Some points, one per row:
[-2.47  0.57 -0.24  1.8  -1.63 -0.34 -1.13  2.56 -1.65  0.16 -0.67  0.12
 -0.15 -0.39 -0.89  3.09 -1.04  1.61  1.24]
[ 1.28  0.1   0.54 -0.61  1.26 -0.09  0.36 -1.32  0.56 -0.19  0.9  -1.43
 -0.26  0.56  0.67 -1.96  1.75 -0.66 -0.06]
[-2.56  0.39 -0.62  1.13 -1.84  0.13 -0.94  2.69 -1.8   0.4  -0.46  0.45
 -0.15 -1.03 -0.79  2.99 -1.19  1.42  1.45]
[ 2.28 -0.3   0.28 -1.61  1.86  0.2   1.08 -2.38  1.2  -0.29  0.55 -0.64
  0.02  0.48  0.82 -2.95  1.25 -1.56 -0.7 ]
[ 2.28 -0.45  0.08 -1.75  1.66  0.45  1.18 -2.49  1.25 -0.1   0.57 -0.15
  0.21  0.45  0.74 -2.92  1.   -1.44 -0.95]
[-2.47  0.45 -0.23  1.7  -1.58 -0.25 -1.04  2.49 -1.58  0.29 -0.61  0.22
 -0.1  -0.5  -0.84  2.96 -0.88  1.64  1.18]
[-3.09  0.92 -0.62  1.41 -1.84  0.15 -1.53  3.21 -2.5   0.5  -0.42 -0.25
 -0.67 -1.3  -1.15  3.62 -1.08  1.14  2.43]
[-1.42  0.   -0.47  0.89 -1.4   0.04 -0.51  1.44 -0.63  0.35 -0.98  1.34
  0.21 -0.6  -0.63  2.15 -1.44  1.07  0.2 ]
[-1.3  -0.01  0.33  1.93 -0.9  -0.87 -0.59  1.38 -0.3  -0.38 -0.92  0.57
  0.41  0.4  -0.42  1.54 -0.76  1.36 -0.25]
[ 3.5  -0.3  -0.67 -3.64  1.77  1.9   1.38 -3.59  1.99  0.82  1.65 -1.14
 -0.29  0.22  1.13 -3.57  0.45 -2.7  -0.56]
[-0.2   0.02  0.56  1.04  0.13 -0.97 -0.33  0.17  0.23 -0.54 -0.27 -0.26
  0.31  0.59  0.06 -0.11  0.21  0.43 -0.54]
[-0.7  -0.12  0.11  0.76 -0.75 -0.29  0.01  0.64  0.13  0.05 -0.61  1.17
  0.42 -0.29 -0.06  1.06 -0.94  0.59 -0.75]
[-2.52  0.37 -0.53  1.08 -1.66  0.15 -0.89  2.38 -1.6   0.72 -0.29  0.33
 -0.15 -1.   -0.66  2.84 -0.7   1.44  1.59]
[ 1.18 -0.7  -0.31 -1.58 -0.13  0.44  0.9  -1.01  0.92  0.39  0.15  1.24
  0.27 -0.37 -0.27 -1.   -0.68 -0.66 -1.15]
[-2.69  0.66 -0.44  1.78 -1.76 -0.14 -1.19  2.86 -2.04  0.32 -0.57 -0.03
 -0.34 -0.75 -0.95  3.38 -1.    1.52  1.59]
[-1.99 -0.11 -0.53  1.08 -1.56  0.12 -0.72  2.05 -1.    0.35 -0.57  0.76
  0.19 -0.73 -0.54  2.46 -1.31  1.4   0.74]
[ 1.8  -0.64 -0.07 -1.42  0.41  0.68  0.9  -1.29  1.1   0.44  0.27  0.76
  0.44  0.16  0.11 -1.36 -0.21 -0.83 -1.14]
[-0.28 -0.19  0.62  1.31 -0.09 -1.   -0.25  0.25  0.42 -0.58 -0.57  0.32
  0.54  0.73  0.06  0.15  0.    0.83 -0.87]
[-2.57  0.42 -0.42  1.46 -1.71 -0.05 -0.95  2.51 -1.74  0.49 -0.38  0.15
 -0.25 -0.78 -0.74  3.1  -0.84  1.58  1.45]
[ 3.12 -0.6  -0.07 -2.89  2.21  1.04  1.59 -3.28  1.83  0.2   1.28 -0.89
 -0.22  0.55  1.27 -3.83  1.62 -2.36 -0.71]
[-1.51  0.17  0.29  1.91 -1.04 -0.85 -0.67  1.62 -0.52 -0.29 -0.9   0.37
  0.3   0.34 -0.54  1.8  -0.96  1.28  0.06]
[-1.49  0.05  0.19  1.45 -0.99 -0.49 -0.52  1.38 -0.37 -0.13 -0.81  0.8
  0.44 -0.04 -0.19  1.65 -0.72  1.26 -0.27]
[-2.01  0.3   0.07  1.98 -1.33 -0.54 -0.82  2.04 -0.94 -0.06 -0.76  0.36
  0.13 -0.01 -0.68  2.47 -0.96  1.61  0.45]
Then 12 other points, each followed by its number:
[-0.44 -0.17  0.63  1.52 -0.27 -1.05 -0.33  0.5   0.31 -0.56 -0.71  0.45
  0.55  0.67  0.    0.47 -0.22  1.01 -0.9 ] 0
[ 3.39 -0.5  -0.56 -3.55  2.39  1.23  1.49 -3.43  1.84  0.56  1.59 -0.43
 -0.47  0.12  1.04 -3.97  1.62 -2.4  -0.4 ] 1
[-1.67  0.14  0.18  1.94 -1.17 -0.63 -0.68  1.79 -0.64 -0.25 -0.89  0.41
  0.24  0.24 -0.49  2.02 -0.86  1.48  0.12] 2
[-2.99  0.76 -0.9   1.21 -1.97  0.36 -1.41  3.08 -2.41  0.55 -0.44  0.14
 -0.61 -1.4  -1.14  3.51 -1.2   1.13  2.36] 3
[-1.37  0.02 -0.14  1.06 -1.22 -0.16 -0.34  1.47 -0.51  0.21 -0.66  0.99
  0.41 -0.37 -0.38  1.91 -0.96  1.02 -0.12] 4
[-1.2  -0.15 -0.02  0.95 -1.13 -0.25 -0.17  1.06 -0.07  0.18 -0.53  1.19
  0.39 -0.3  -0.2   1.53 -0.93  0.87 -0.6 ] 5
[-2.6   0.54 -0.27  1.85 -1.67 -0.39 -1.16  2.64 -1.66  0.17 -0.6   0.1
 -0.18 -0.47 -0.96  3.07 -1.06  1.54  1.26] 6
[ 3.89 -0.47 -0.41 -5.01  2.75  1.98  2.11 -4.27  1.53  0.76  2.48 -0.81
 -0.41  0.02  1.27 -4.45  2.26 -3.57  0.34] 7
[ 3.16 -0.36 -0.02 -3.14  2.16  1.14  1.62 -3.41  1.76  0.29  1.28 -0.44
 -0.31  0.5   0.92 -4.03  1.53 -2.37 -0.55] 8
[ 2.65 -0.47 -0.21 -2.71  1.55  1.05  1.34 -2.94  1.49  0.22  1.14 -0.35
 -0.11  0.48  0.88 -2.79  1.1  -2.11 -0.74] 9
[ 3.07 -0.43 -0.08 -2.94  2.33  1.03  1.52 -3.33  1.63  0.14  1.35 -0.78
 -0.31  0.57  1.07 -3.9   1.74 -2.35 -0.67] 10
[ 0.65 -0.49  0.69  0.58  0.27 -0.82  0.32 -0.68  1.13 -0.41 -0.39  0.78
  0.64  0.83  0.31 -0.65  0.02  0.22 -1.61] 11
Which three of these numbered points are nearest to each point below, ignoring the 3 directions in which the first points spread most? Their numbers follow each, nearest first.
[ 1.02 -0.5   0.67  0.31  0.51 -0.72  0.42 -1.03  1.28 -0.5  -0.21  0.57
  0.59  0.83  0.39 -1.08  0.13 -0.04 -1.7 ] > 11 0 6
[-2.95  0.9  -1.16  0.73 -1.94  0.52 -1.56  3.09 -2.7   0.48 -0.62 -0.1
 -0.98 -1.78 -1.41  3.48 -1.36  0.68  2.69] > 3 6 10
[-3.03  1.02 -1.03  0.85 -1.89  0.54 -1.69  3.23 -2.85  0.5  -0.64 -0.26
 -1.05 -1.7  -1.37  3.6  -1.23  0.8   2.77] > 3 6 10
[ 2.58 -0.53 -0.01 -2.92  1.46  1.22  1.46 -3.11  1.64  0.37  1.06 -0.17
 -0.11  0.7   0.93 -2.82  0.53 -2.15 -0.83] > 9 2 11
[ 3.49 -0.49 -0.49 -3.63  2.4   1.55  1.73 -3.49  1.41  0.48  1.3  -0.43
 -0.51  0.04  1.08 -4.05  1.21 -2.88 -0.01] > 8 3 10
[ 2.97 -0.5  -0.2  -2.78  2.37  0.97  1.53 -3.29  1.47  0.22  1.09 -0.58
  0.02  0.42  0.8  -3.73  1.57 -2.26 -0.63] > 10 8 3
[-2.74  0.61 -0.39  1.78 -1.71 -0.24 -1.15  2.82 -1.94  0.27 -0.65  0.04
 -0.32 -0.71 -0.98  3.27 -1.07  1.51  1.56] > 6 0 2
[ 3.44 -0.5  -0.67 -3.75  1.89  1.58  1.62 -3.78  1.61  0.37  1.72 -0.3
 -0.45 -0.02  1.02 -3.65  1.06 -2.68 -0.48] > 9 10 11
[ 1.56 -0.21  0.55 -0.49  1.2  -0.29  0.52 -1.55  1.09 -0.47  0.35 -0.57
  0.12  0.67  0.69 -2.02  1.04 -0.69 -0.88] > 0 11 4
[-2.84  0.9  -0.94  0.91 -1.9   0.45 -1.48  3.03 -2.64  0.48 -0.58 -0.06
 -0.89 -1.81 -1.47  3.56 -1.32  0.8   2.62] > 3 6 10
[-1.45 -0.06 -0.24  1.02 -1.39 -0.07 -0.42  1.57 -0.53  0.33 -0.67  1.14
  0.35 -0.59 -0.52  1.9  -1.18  1.01 -0.2 ] > 4 5 11
[ 3.59 -0.62 -0.76 -3.61  1.82  1.67  1.9  -3.52  1.5   0.66  1.63  0.06
 -0.18  0.2   0.98 -3.61  1.29 -2.71  0.01] > 8 10 7
[-2.05  0.4  -0.04  1.7  -1.38 -0.56 -1.03  2.23 -1.28 -0.06 -0.73  0.26
 -0.05 -0.18 -0.81  2.4  -1.08  1.28  0.84] > 6 3 2
[-2.98  0.83 -1.21  0.62 -1.96  0.69 -1.6   3.25 -2.72  0.44 -0.48 -0.46
 -1.06 -1.68 -1.42  3.67 -1.36  0.67  3.04] > 3 6 2
[-2.99  1.06 -0.87  1.01 -1.79  0.59 -1.69  3.16 -2.85  0.32 -0.46 -0.66
 -1.05 -1.53 -1.24  3.48 -1.05  1.04  2.88] > 3 6 0
[-0.01 -0.66 -0.73 -0.46 -0.48  0.38  0.2  -0.02  0.33 -0.15 -0.42  1.38
  0.39 -0.9  -0.24  0.27 -1.08 -0.11 -0.43] > 3 10 0
[ 3.17 -0.5  -0.4  -3.56  2.18  1.17  1.81 -3.54  1.39  0.27  1.6  -0.6
 -0.37  0.12  0.96 -3.94  1.5  -2.59 -0.37] > 10 8 3
[-1.19 -0.02  0.28  1.43 -0.89 -0.56 -0.4   1.16 -0.23 -0.25 -0.74  0.85
  0.51  0.04 -0.13  1.41 -0.69  1.16 -0.47] > 4 0 11
[ 1.67 -0.23  0.53 -0.63  1.24 -0.33  0.55 -1.7   1.16 -0.46  0.29 -0.51
  0.15  0.62  0.71 -2.15  1.04 -0.77 -0.91] > 0 11 6
[-0.97  0.01  0.44  1.65 -0.63 -1.04 -0.64  1.04 -0.15 -0.51 -0.82  0.33
  0.38  0.45 -0.38  1.02 -0.64  1.02 -0.4 ] > 6 0 2
[-1.11  0.02  0.42  1.78 -0.64 -1.11 -0.65  1.21 -0.19 -0.53 -0.88  0.33
  0.41  0.42 -0.47  1.16 -0.69  1.08 -0.3 ] > 6 0 2
[-2.99  0.84 -0.72  1.26 -1.96  0.27 -1.44  3.03 -2.52  0.52 -0.43 -0.06
 -0.71 -1.52 -1.26  3.61 -1.26  1.1   2.46] > 3 6 0
[ 2.76 -0.5  -0.05 -2.62  2.04  1.03  1.65 -3.22  1.54  0.1   1.08 -0.41
  0.04  0.34  0.95 -3.4   1.14 -2.17 -0.65] > 10 8 4
[-3.06  0.95 -0.72  1.46 -1.8   0.17 -1.52  3.16 -2.55  0.38 -0.48 -0.37
 -0.78 -1.26 -1.15  3.54 -1.03  1.17  2.4 ] > 3 6 0
[ 3.02 -0.41 -0.28 -3.09  2.19  1.02  1.42 -3.31  1.53  0.36  1.26 -0.58
 -0.17  0.23  1.17 -3.59  1.24 -2.36 -0.52] > 10 11 0
[-1.72  0.13  0.21  1.98 -1.21 -0.66 -0.74  1.77 -0.66 -0.25 -0.88  0.41
  0.29  0.14 -0.57  2.02 -0.9   1.53  0.17] > 2 0 6
[-1.28 -0.09  0.03  1.14 -1.11 -0.33 -0.26  1.19 -0.27  0.13 -0.63  0.96
  0.54 -0.23 -0.12  1.62 -0.78  1.   -0.26] > 4 5 11
[-1.14 -0.07  0.29  1.31 -0.95 -0.46 -0.37  1.06 -0.07 -0.02 -0.74  0.94
  0.53 -0.02 -0.1   1.4  -0.56  1.08 -0.48] > 4 5 11
[ 2.86 -0.31 -0.06 -2.4   1.7   0.67  1.21 -2.86  1.61 -0.02  0.99 -0.36
  0.11  0.57  0.85 -3.18  0.75 -1.95 -0.83] > 6 0 3
[-3.07  1.16 -1.05  0.76 -1.9   0.79 -1.72  3.16 -3.09  0.27 -0.32 -0.97
 -1.27 -1.56 -1.31  3.4  -0.97  0.92  3.1 ] > 3 6 2
[-3.26  1.55 -1.44  0.13 -1.84  1.51 -1.64  3.57 -3.85  0.63  0.1  -1.7
 -2.04 -1.96 -1.52  3.32 -0.6   0.48  4.4 ] > 3 6 8
[-0.96 -0.1   0.45  1.75 -0.65 -0.99 -0.35  0.95  0.04 -0.48 -0.92  0.71
  0.6   0.45 -0.17  1.03 -0.62  1.21 -0.72] > 0 2 6
[-1.88  0.21  0.11  1.98 -1.3  -0.64 -0.82  2.05 -0.83 -0.13 -0.84  0.36
  0.15  0.07 -0.64  2.36 -0.98  1.45  0.41] > 2 6 0
[-2.53  0.7  -0.3   1.6  -1.51 -0.34 -1.23  2.56 -1.74  0.13 -0.6  -0.03
 -0.36 -0.64 -0.98  2.93 -1.02  1.32  1.38] > 6 3 0
[-2.91  1.18 -0.99  0.95 -1.76  0.64 -1.55  3.21 -3.05  0.25 -0.39 -1.03
 -1.28 -1.49 -1.32  3.28 -0.86  0.9   2.95] > 3 6 2
[-3.01  1.02 -0.86  1.09 -1.78  0.41 -1.61  3.17 -2.8   0.26 -0.43 -0.76
 -1.09 -1.4  -1.35  3.36 -0.95  1.11  2.75] > 3 6 2
[-1.4   0.    0.29  1.94 -0.91 -0.84 -0.6   1.5  -0.36 -0.33 -0.91  0.47
  0.44  0.36 -0.44  1.65 -0.81  1.38 -0.17] > 2 6 0
[-2.97  1.08 -0.75  1.18 -1.73  0.35 -1.62  3.14 -2.67  0.26 -0.41 -0.82
 -1.01 -1.39 -1.22  3.31 -0.9   1.08  2.57] > 3 6 0
[ 3.65 -0.37 -0.27 -3.74  2.45  1.47  1.9  -3.56  1.5   0.5   1.92 -1.08
 -0.3   0.43  1.1  -4.12  1.99 -2.82 -0.14] > 10 8 9
[ 2.34 -0.29  0.1  -1.71  1.82  0.41  1.22 -2.47  1.27 -0.23  0.68 -0.43
  0.    0.49  0.93 -3.09  1.2  -1.58 -0.8 ] > 10 3 8
[-2.98  1.08 -0.86  1.1  -1.71  0.42 -1.53  3.13 -2.73  0.31 -0.42 -0.77
 -0.97 -1.33 -1.25  3.41 -1.06  1.04  2.62] > 3 6 2
